In the data rows, the value 128 means zero.
Here are some points:
[ 97  94 101 102 163 137 145 121 178 107 125 144 108  80 132  16]
[131 177 153 127  66  71 141  87 109 144 188 172 198 198 165 168]
[154  63 120 175 220 221  83 199  82 133  40  50  40  68  69 176]
[122 130 130 116 117 106 126 113 142 120 143 142 149 144 131 120]
[126 130 143 121 118 116 132 114 137 116 133 144 131 133 135 112]
[146 114 134 161 163 169 111 160  91 146  76  63  81 109 107 181]
[139 137 132 141 129 136 126 126 122 130 129 125 122 132 143 143]
[154 103 122 161 161 178 115 156  99 136  82  75  80 124 103 175]
[ 96 217 154  56   5   0 171  27 187 116 255 255 255 206 206  42]
[137 130 148 136 144 149 120 151  98 129 101  99 102 127 117 169]
[ 92 215 160  76   2   0 180  40 169 128 255 244 255 226 218 102]
[134 136 121 141 129 124 119 132 124 136 115 119 124 140 130 146]
[121 127 121 113 116 108 140 112 137 113 129 137 141 133 125 117]
[123 162 134 135  83  85 147  90 113 130 165 161 168 182 145 156]
[141 114 126 149 155 170 106 167  99 147  72  87  86 104  97 168]
[125 149 137 115  88  90 141 109 145 128 169 168 163 164 152 114]
[120 110 128 138 179 169 111 145 142 125  86 103 100  80 109 107]
[137 130 130 147 125 138 134 147 115 132 110 117 134 120 124 137]
[116 110 122 113 156 148 126 135 145 115 113 111 100  89 123  87]
[123 146 138 121  98  99 129 106 124 120 154 163 150 130 153 131]
[141 163 160 142  59  89 133 121  83 149 160 142 178 198 150 211]
[107  86 106 112 185 164 128 139 180 128  99 114  90  71 107  35]
[107  83 110 109 201 165 143 129 164 110  96 121  81  58 104  21]
[117 101 106 124 159 144 118 145 144 119  98 118 103  95 115  82]
[121 139 143 130 102 104 140 105 131 125 157 147 161 147 142 133]
[103 144 122  91 109  91 148  93 164 119 167 177 163 129 152  76]
[126 122 139 135 131 136 125 129 114 123 108 106 117 134 128 146]
[109 134 128 102 122 100 129 118 158 126 150 147 152 124 145  76]
[102 104 107 108 173 133 138 119 175 122 117 136 104  80 120  36]
[131 146 149 120 120 110 147 120 127 128 145 132 155 138 151 126]
[134 100 115 135 169 169 110 150 121 133  83  92 101 102  92 135]
[149 118 142 164 137 164 100 158  76 145  92  83  92 148 105 211]
[146 158 145 172  71 106 116 141  78 152 134 111 129 182 130 255]
[118 101 115 123 166 151 116 140 122 122 101 120 104  96 106 110]
[105 128 106 100 135 123 137 112 157 108 139 153 129  95 131  58]
[133 124 140 138 119 139 124 135 125 140 119 125 127 137 115 153]
[105 164 129 101  94  89 152 102 144 121 167 158 161 143 154 102]
Then 40 other points, each followed by its number:
[137 126 138 140 134 121 123 127 131 132 115 114 127 120 130 124] 0
[141  85 122 153 183 188 118 158 110 133  70  76  62 106  89 159] 1
[131 110 125 120 151 129 129 126 145 121 120 128 117 104 128 102] 2
[155 172 168 163  35  82 116 127  81 154 164 119 175 222 133 255] 3
[118 130 125 114 112 104 151 117 135 122 149 150 148 125 135 109] 4
[144 103 120 143 169 174 105 153 120 132  84  87  87 101  99 154] 5
[108  90 105 105 184 158 137 138 160 108  97 128  95  70 113  33] 6
[127 142 123 110 126 132 131 123 130 120 134 133 147 124 127 118] 7
[136 124 132 146 132 143 121 122 117 137 117 119 116 136 114 153] 8
[121 105 116  97 133 143 130 113 146 127 125 139 113 100 122  99] 9
[134 173 164 125  63  76 134 105 123 140 175 156 181 189 153 164] 10
[128 152 139 130  89 104 135 110 119 127 155 148 151 151 133 126] 11
[118 100 119 134 172 162 117 155 131 127  93  81  91  85 104 115] 12
[124 158 150 116  64  78 142  97 121 124 171 157 184 181 160 165] 13
[119 156 117  96 120 103 146 116 140 121 154 145 154 133 143  91] 14
[134 131 116 125 128 143 124 125 125 121 129 122 123 122 128 116] 15
[160 195 174 150  36  74 137 116  78 135 175 141 189 203 146 220] 16
[156 163 152 154  89  99 125 126  99 143 138 125 143 173 141 208] 17
[111  71  99 110 216 178 118 155 170 113  74 103  70  41 101  38] 18
[166  97 149 176 173 202  89 173  58 150  50  30  57 133  75 255] 19
[150 125 133 136 140 150 125 141 128 131 112 107 128 133 111 134] 20
[160 105 124 163 167 189  99 173  82 144  70  58  83 141  99 209] 21
[ 99 117 111  89 150 131 148 107 180 110 129 161 135  95 138  21] 22
[143 142 151 163 111 131 115 136  87 144 121 103 122 162 126 213] 23
[157 113 137 188 137 170  90 170  59 153  69  52  76 133  98 241] 24
[ 84 117 112  96 152 118 150 113 195 111 154 172 147  80 143   1] 25
[ 95 115 113 104 147 116 148 108 174 124 156 171 143  92 141  27] 26
[110 130 113 107 117 103 139 102 162 120 151 156 151 124 144  77] 27
[108  75  88 105 214 178 118 142 173 126  64 113  64  41 107  11] 28
[108 114 119 122 145 139 124 115 128 131 130 130 111  96 127  94] 29
[154 199 178 154  24  63 129 108  63 148 180 140 184 239 162 255] 30
[ 94 100  85  93 183 142 140 125 180 118 121 149 107  66 134   0] 31
[177 126 159 177 119 151 101 158  64 159  79  56  81 158 108 245] 32
[105 118 110  92 130 111 150  96 154 120 138 158 139 114 137  60] 33
[122 124 125 130 141 134 125 134 131 123 113 115 115 111 119 129] 34
[120 131 135 134 122 109 122 112 131 115 144 142 153 145 132 129] 35
[ 99 107 102  94 147 117 160  93 185 117 143 159 135  87 144   9] 36
[126 115 124 129 135 131 127 145 125 127 126 129 116 146 125 140] 37
[116 126 121 120 155 142 122 138 146 128 128 121 120 107 115 101] 38
[156 151 146 157 104 122 110 140  68 144 128 104 125 163 133 223] 39
Which three of these numbered points are nearest to each point below, looking only along the 2 directions in which the first points spread most? Their numbers follow each, nearest first.
[139 183 170 147  49  77 131 111  96 143 173 147 175 202 143 211] > 16 10 3
[179 108 156 194 149 177  88 182  39 152  73  40  73 158  85 255] > 24 19 32
[186 113 161 203 132 193  93 190  35 146  69  38  71 159  85 255] > 24 19 32
[ 92 106 112  99 166 133 133 115 184 114 127 148 126  82 134  23] > 22 31 36
[ 95 116 107 110 160 126 140 125 167 119 119 145 124  79 125  54] > 22 9 26
[107  62 102 126 223 216 112 168 144 128  46  76  46  48  80  78] > 18 28 12
[114 145 110 105 115 100 140  93 150 117 164 171 161 117 153  73] > 27 14 33
[147 125 150 144 110 115 111 132  98 140 123 110 113 163 119 185] > 23 39 8
[129 121 135 139 126 139 128 136 126 129 112 117 120 123 110 130] > 20 37 0
[114 123  99 114 153 141 136 121 147 117 128 127 120  96 117  73] > 9 29 2
[125 130 137 114 138 134 121 119 132 130 141 127 147 138 133 120] > 7 15 35
[130 125 125 121 131 121 114 134 129 129 125 116 135 127 124 119] > 15 0 37
[105  84 110 112 174 163 134 126 176 107 107 127  92  69 119  32] > 6 31 28
[130  96 111 119 182 172 119 147 134 119  96 101  91 107 105 107] > 12 5 38
[133 185 155 118  50  68 137 105  92 139 175 151 180 192 158 182] > 10 13 16
[131 136 113 127 130 127 124 138 120 137 126 116 115 125 129 131] > 0 37 15
[125 117 132 132 149 143 136 125 133 125 124 128 111 120 133 105] > 2 38 29
[152  94 122 152 177 201 105 175 115 131  73  82  74  98  85 163] > 1 5 21
[101  97 110 110 177 157 143 138 155 120 103 138 103  66 118  48] > 6 31 9
[123 122 114 105 136 127 143 121 171 112 132 152 135 108 136  56] > 33 26 22
[129  88 111 112 164 154 131 118 160 125  97 123  84  72 118  56] > 6 29 9
[109 101 101 114 167 133 130 110 156 115 122 146 115  79 121  36] > 22 6 31
[126 112 120 137 154 133 121 136 130 134 112 119 113 112 125 123] > 34 20 15
[119 128 128 128 118 111 128 131 134 108 135 123 134 131 132 138] > 7 35 0
[125 164 141 120  97 104 137 105 134 117 169 147 158 164 133 153] > 11 35 13
[157 107 126 161 145 176 106 183  78 136  85  70  75 125  88 216] > 21 24 32
[148 145 146 155  94 122 105 141  88 137 127 121 149 173 119 244] > 39 23 17
[124  83 102 136 202 182 116 162 134 132  68  90  60  67  91 107] > 12 1 5
[140 108 117 143 155 171 115 154 121 133  78  84  96 112 103 150] > 5 12 1
[161 182 161 168  45  94 126 124  76 143 155 138 170 207 144 254] > 3 16 30
[152 107 137 161 152 172 102 172  79 144  76  85  93 129 101 205] > 21 24 32
[143 147 146 133 100 109 126 126 101 134 136 130 157 170 146 193] > 17 23 39
[114 126 110 108 121 138 147 117 165 119 137 148 131 104 136  54] > 33 26 27
